In the rows, 128 means zero.
A state moves one step at a time under one of 7 hidden systems, and each row is a state written as 20 numbers. Each run below is a few steps of one system.
path 1, difil:
[[ 91  93 139 124 108 128 153  71 137 119 172 117 103 175 136 217 182 185
  156  91]
 [ 89 111 110 160  48 144 116 148 154 169 154 160 122 161 167 111 147 129
  212 106]
 [113 197 106 124  90 139 171 157 138 221 102 148 130 178  86 100 143 127
  127 129]
 [ 87 151 106  89 169  98 111 160 164 164  68 138 117 119 113  57  81 104
  119 143]
 [ 91 131 167 111 210 140 137 140 110 129  73 127 169 107 120 151  74 148
   88 136]
 [ 91  78 158 155 157 102 102 103 151  75  97 126 126 131 150 193 107 138
   98  94]
 [124  96 186 197 106 147 101 150 154 116 150 137 151 149 129 188 155 138
  154  91]
 [129 137 139 141  97 108 122 146 185 157 162 120 100 176  84 147 193 139
  164  95]]
path 2, zak:
[[159 115 158 151 105 167 124  69 107  87 159 119 131 123 140 178 153 122
  108 142]
 [166 112 120 154  74 118  99 110 138  96 174 124 118 132 165 129 165 106
  155 127]
 [176 156  96 121  90 116 137 158 117 150 170 122 140 137 140  95 169 124
  162 139]
 [141 144  64  90 125  95 154 156 109 148 126 130 112 118 131  64 119 130
  137 135]
 [122 128 107 104 157 152 162 149  82 142 102 136 128  91 114  79  75 137
  120 146]
 [126 118 131 132 147 162 142  91  93 103  89 133 114  95 119 122  77 114
   75 146]
 [150 105 164 160 125 171  97  89 117  79 131 126 134  95 139 143 112  98
  103 149]
 [184 130 145 144 101 136 101  88 124  88 173 109 135 123 148 151 171 104
  119 147]]
path 3, Babuk, 8 rows:
[[154 153 179 105 179  89  86 158 189 131 162  92 143 143  85 150 188 133
  141 125]
 [ 98  95 131  87 176  82 136 166 149 137 168 109 124 139 118 148 158 195
  191  90]
 [ 74  99 115 137 122 145 184 172 102 171 126 152 126 149 117 146 112 195
  173  81]
 [ 75 121 111 170  91 158 161 147 131 170  66 171  96 151  94 114  81 126
  114  94]
 [ 98 153 168 155 136 162  98 137 172 156  66 151 117 126  79  99  88  78
   93 141]
 [101 148 190 107 193 117  76 110 192 123  98 111 141 128 101 146 126 102
   97 150]
 [ 94 111 182 116 191  94  89 141 167 110 138 107 173 137 152 188 145 156
  145 113]
 [105 113 143 154 127  92 142 171 140 139 141 129 162 172 141 198 157 183
  156  70]]
path 4, savaz, 8 rows:
[[144 152 128 173 111  83 120 167 156 133  94 135 147 163 121 150 140 112
   93  94]
 [141 124 141 144 161  86 111 200 158 129 120 121 133 126  91 121 132 133
  131  93]
 [103 113 142 100 183 115 144 155 140 139 132 114 112 127  78 139 130 172
  142 104]
 [ 56  90 137 115 149 142 140 119 138 140 119 137 108 136 124 147 109 168
  157 104]
 [ 65 127 149 151 103 161 133 109 149 163  99 151 126 160 127 154 117 136
  136 115]
 [ 96 145 147 157 104 121  98 127 184 152  96 146 125 165 126 135 134  97
  121 118]
 [118 160 154 127 148  94  94 162 183 151 111 125 155 151 120 131 145 112
  126 123]
 [110 136 133 105 175  71 122 160 158 136 117 114 147 146 125 147 139 151
  129 108]]
path 5, ruz, 8 rows:
[[124 113 143 150 157 104  90 104 166  82  69 126  94 110 104 129  95  82
   62 121]
 [147 117 216 151 157 178  86 129 141 107 161 116 160 105 110 161 144 122
  141 144]
 [133 118 134  98 142  89 124  81 159 103 170  93 101 156 120 180 190 152
  132 115]
 [115 105 113 129  95 120 127 161 132 147 178 132 132 142 159 122 159 158
  209 104]
 [124 170  74 115  92 108 182 148 115 184 116 141 116 166 110 108 142 143
  126 114]
 [ 96 131 104 129 136 121 122 171 135 153  75 155 125 114 130  66  72 106
  128 127]
 [115 154 163 128 165 162 138 126 111 142  81 135 160 120 106 135  87 120
   75 151]
 [108  97 165 139 165 123  93  92 147  79 105 122 130 115 143 168 110 119
   97 125]]
path 6, savaz:
[[160  88 116 172  98 138 166 137  81  97 155 131 119 128 125 170 139 165
  130  88]
 [151 102 118 169  78 164 143 142 121 129 156 140  77 123  84 107 139 126
  154 105]
 [134 137 125 108 115 166 124 119 146 154 148 126  82 115  77  73 136 108
  154 154]
 [107 145 124  69 149 143 111  85 140 140 134 119 116 110 140  88 122 110
  141 177]
 [114 148 121  93 136 132 125  82 109 124 117 124 163 124 192 134 114 120
  114 166]
 [154 138 115 153 105 116 129 114  99 104 114 134 164 134 184 154 123 115
   93 130]
 [188 130 123 173 105 116 128 157 108 103 133 129 144 121 129 135 137 113
  105 112]
 [182 118 125 135 135 122 133 156 117 108 155 115 107 106  85 110 143 130
  129 119]]
path 7, kavi:
[[115 150 128 138 105 133 164 131 152 174 122 133  93 176  60 146 159 145
  120 100]
 [ 72 116 137 116 141 137 102 151 177 160 111 143 101 123 104  81 106 119
  169 125]
 [ 80 155 166  97 172 158 145 120 133 168 103 127 151 143 101 153 117 152
  119 143]
 [ 58 102 141 122 153 105 104 109 164 119  95 134 130 142 160 158 107 137
  129 112]
 [103 124 177 172 121 147 118 143 144 140 119 138 168 156 133 185 135 142
  133 106]
 [109 128 140 149 118  93 110 143 188 138 119 129 107 168  97 156 160 128
  130  89]
 [104 126 162 134 143 136 114 179 167 165 144 131 131 138  89 123 145 144
  175 111]
 [ 77 130 135  91 161 121 151 135 154 166 122 124 108 152  86 140 135 167
  145 111]]
path 8, kavi:
[[100 138 130 119 122 113 114 169 158 170 140 134 156 149 147 119 144 141
  181 120]
 [100 148 114 116 141 108 165 170 128 176 108 134 142 157 111 136 126 162
  133 105]
 [ 78 104 125 138 150 121 137 166 137 143  88 146 116 125 110 116  85 145
  131  96]
 [ 96 114 170 151 156 159 134 129 135 131  94 137 122 128  88 155 100 139
  102 113]
 [ 90 106 174 139 147 133  92  96 176 110 118 125 107 136 109 159 129 121
  122 119]
 [104 126 182 135 130 145  98 112 168 137 151 120 142 151 126 170 162 132
  155 128]
 [ 99 138 134 116 116 103 120 128 173 158 146 124 131 173 133 154 172 144
  162 112]
 [ 89 135 125 128 118 118 137 173 151 179 128 143 141 158 125 122 137 154
  173 104]]
path 9, Tiru, 8 rows:
[[ 44 106  82  91 107 150 207  71  75 159 120 146 115 160 176 168 109 201
  152 113]
 [ 73 132 113 204  46 160 145 155 124 179  71 191 156 168 171 126  85 113
  134 101]
 [155 200 149 177 103 118 101 151 179 160  68 144 148 161  88 114 131  56
   59 136]
 [157 146 161  97 204  68  54 153 191  97 121  96 139 102 111 103 137  86
  109 150]
 [133 102 158  69 223 101 133 123 114  91 165  85 144 105 124 178 145 189
  136 126]
 [ 85  58 103 132 121 117 171 108 100 102 146 130 101 143 155 183 127 198
  159  76]
 [101 115 120 195  54 166 165 155 123 169 121 167 107 167 104 141 129 145
  152  81]
 [119 172 122 144  88 133 114 140 185 181  95 145  92 157  73  80 137  80
  119 132]]
path 10, Babuk, 8 rows:
[[146 115 146 130 142 135 143 156 139 134 166 113  97 129  61 135 161 158
  154 105]
 [ 83  93 124 112 131 145 142 119 146 142 143 130  78 131  93 118 128 157
  168 109]
 [ 65 123 140 126 117 177 138 111 133 165 112 150 121 136 127 124 104 138
  153 133]
 [ 79 147 134 132 118 134 117 107 153 152  79 148 139 150 148 131 106 107
  108 137]
 [120 155 153 141 143 112  96 148 154 138  95 134 171 136 148 132 118 103
  107 138]
 [144 146 146 127 161  84 114 159 148 123 120 116 157 141 123 152 143 130
  107 116]
 [139 108 137 136 157  98 130 175 133 118 140 118 133 127 109 145 137 155
  142  93]
 [120 106 131 144 130 135 156 155 127 139 138 130 109 136  86 145 135 161
  143  94]]
path 11, ruz, 8 rows:
[[183 120 119 173  74 137 126 108  96  89 158 128 144 126 172 150 148 111
  117 127]
 [204 133  94 143  88 102 123 136 124 102 160 118  99 118 117  97 163  98
  119 126]
 [177 133 106 101 138 135 134 156 108 129 163 116 110  90  99  64 135 120
  153 150]
 [131 124  98  71 158 148 165 109  83 129 140 116 104  92 114  88 105 149
  132 156]
 [104  99 109 112 123 173 151  81  79 112 124 137 114  96 162 113  84 136
  130 150]
 [136 124 120 148  81 175 134  60  98 105 120 138 120 119 163 133 116 100
   99 154]
 [175 135 124 145  88 137  89  87 130  92 142 124 123 113 160 111 141  74
  110 159]
 [203 151 121 109 123 119 109 119 114 103 171 103 141 103 145 103 161 101
  129 164]]
path 12, Tiru (8 x 20):
[[185  98 120 127 154 122  80 163 107  71 155 117 137  51 157  59 101  94
  150 155]
 [193 130 132 103 146 176 174  81  49  91 170 102 128  90 111 146 135 151
   99 160]
 [141  70  85 143  76 154 124  83  86  74 157 138  93  88 186 100 107 116
  155 132]
 [187 151 135 165  60 210 150 113  72 139 166 142 148 118 132 118 141 110
  134 159]
 [182 152  78 121  70 130 112  85 117 112 143 126 101 110 157  65 139  65
  114 172]
 [198 154 126 110 131 160 118 145  78 117 167 118 176  75 161  74 125 103
  142 185]
 [186 135  79  96 125 131 155  79  55  84 144 111 128  89 171 110 117 118
   92 168]
 [181  94 108 159  99 165 133 128  51  79 153 140 146  74 181 105  97 117
  134 142]]
path 13, difil (8 x 20):
[[176 144 122 129 166  93 109 146 121  92  89 119 139  92 119  98  98  88
   63 144]
 [179 103 157 131 183 122 113 131 103  65 141 102 140  83 117 147 119 128
   94 133]
 [165  82 138 135 132 128 124  91 109  66 180 105 107 109 135 168 158 146
  132 116]
 [159 104 118 143  73 157 135 105 105 114 192 124 111 125 145 134 166 136
  171 127]
 [156 155  89 117  66 146 150 108 114 156 163 131 103 139 127  92 161 116
  148 148]
 [148 169  84  93 110 136 141 122 108 153 122 132 123 113 136  61 119 100
  125 170]
 [148 157 104  94 150 129 140 110  88 119  99 123 144 100 148  95  94 110
   82 167]
 [160 119 124 132 149 118 118 103  96  74 106 121 146  96 164 134  98 108
   75 144]]
path 14, zak:
[[148 128 187 178 101 185  97 129 158 132 144 134 112 128  72 131 147  99
  133 132]
 [137 154 139  92 121 115  93  79 183 131 158 104 100 147 114 120 181 101
  135 157]
 [103 130 122  75 145 117 116 125 133 144 167 115 153 126 179 116 147 150
  189 148]
 [105 138  83 110 116 106 175 127  89 149 115 135 151 150 175 143 120 164
  130 116]
 [115 117 109 172 109 122 141 174 111 133  82 160 139 127 141 113  82 123
  115  98]
 [149 151 152 160 136 143 127 153 134 138  91 135 131 124  75 122 114 103
   82 127]
 [134 120 161 114 170 121  91 112 167 101 127 107 108 108  91 126 132 107
  112 138]
 [122 110 159  97 158 144 119  95 131 111 170 103 132 121 130 160 154 153
  151 141]]

Which system made each of these runs?
path 15 (2 x 20):
[[110 151 180  49 217 195 140 105 108 153 141 107 131  86  69 106 110 150
  132 187]
 [ 47  87 123  82 147 143 120  30 117  97 110 128 120 117 206 157  90 143
  130 150]]
 : Tiru
path 16, 2 rows:
[[ 80  80  69 154  71  80 127  89 173 106  91 146  32 163 127 128 124 115
  119  73]
 [129 159 185 158 108 218  99 167 136 182 139 152 168 112 104  84 119  97
  171 167]]
 : Babuk
path 17, 2 rows:
[[104  79 172 181 132 176  97 149 113 104 118 154 161  94 166 132  79 123
  150 123]
 [150 150 149 151 113 123 140  81 143 114 115 115 111 165  88 194 165 123
   67 116]]
 : kavi
path 18:
[[171 165 138 197  71 180 138 149 130 159  95 155 102 131  51  91 117  71
   81 131]
 [137 142 147  93 166 121  74  95 195 114 117 106  70 104  61  76 134  70
  102 164]]
 : Babuk
path 19, 2 rows:
[[105  94 162 172 106 169 135  73 127 100 125 133 103 145 112 197 131 137
  105 105]
 [124 118 163 178  73 147  83 108 175 123 151 137 120 155 135 150 164  99
  153 120]]
 : zak
path 20 (2 x 20):
[[ 83 144 106 132 109  87 107 134 172 153  78 148 130 161 160 114 116 102
  124 119]
 [112 164 161 128 165 122 117 178 142 164 100 132 185 137 125 134 115 130
  122 131]]
 : zak
path 21 (2 x 20):
[[ 79 150  94  86  88 153 131 107 165 196 134 143  78 146 110  55 136 113
  181 154]
 [ 77 186 119  73 149 156 145 116 121 194  83 142 163 135 142  88  89 121
  117 177]]
 : difil
path 22, 2 rows:
[[ 50 110 128 133 106 158 135  12 128 109  71 147 103 150 175 182  92 120
   77 137]
 [133 130 170 203  57 161  59  93 158 105 127 147 171 145 201 160 138  69
  128 143]]
 : ruz
path 23, 2 rows:
[[164 165 122 120 107 157 163  96  82 138 140 123 152 135 138 142 145 130
  102 155]
 [142 124  82 126 102  93 110 118 132 103 119 132 115 121 173  93 119  97
  123 134]]
 : kavi
path 24, 2 rows:
[[145 207  99 165  67 147 192 160  71 197  89 163 199 177 157 142 122 131
   88 131]
 [139 134  76 155 129  49 108 187 158 117  50 145 110 122 124  64  82  74
   77 100]]
 : kavi
path 25:
[[ 63 159 187 110 170 174  92 130 163 174  84 142 167 121 122 109  86 105
  130 169]
 [ 86 148 171 103 179 108 107  79 151 115  93 114 177 151 167 198 126 135
   87 142]]
 : ruz
path 26, 2 rows:
[[145 201 108 134  85  98 142 157 155 192 117 137 150 187 114 123 171 113
  116 126]
 [133 144  95 100 163  73 114 200 152 148 109 127 124 113 110  56 112 116
  142 122]]
 : Babuk
path 27:
[[145 146 136 195  81 145 118 155 134 138  91 154 139 140 122 120 112  88
   98 117]
 [167 149 151 140 149 112  96 150 167 119 119 117 116 121  74 110 142  95
  100 131]]
 : savaz
path 28 (2 x 20):
[[170  88  89 118 132  70 140 120 108  71 166 102 104 120 148 155 155 158
  128  97]
 [153  92 110 156 102 149 168 173  84 129 170 137 109 117 106 119 133 168
  170  93]]
 : Tiru
path 29:
[[180 115  70 136  61 124 135 109 106 105 171 128  89 117 150  88 154 108
  148 130]
 [186 152 104 122  99 169 148 153  81 148 166 131 135  98 120  64 131 115
  154 162]]
 : Tiru
path 30, 2 rows:
[[165  98 132 183  71 131  85 101 136  75 156 130 127 123 176 144 149  90
  131 125]
 [190 167 124 128  76 128 119 113 137 139 187 113 134 147 131 124 198 106
  145 150]]
 : Babuk
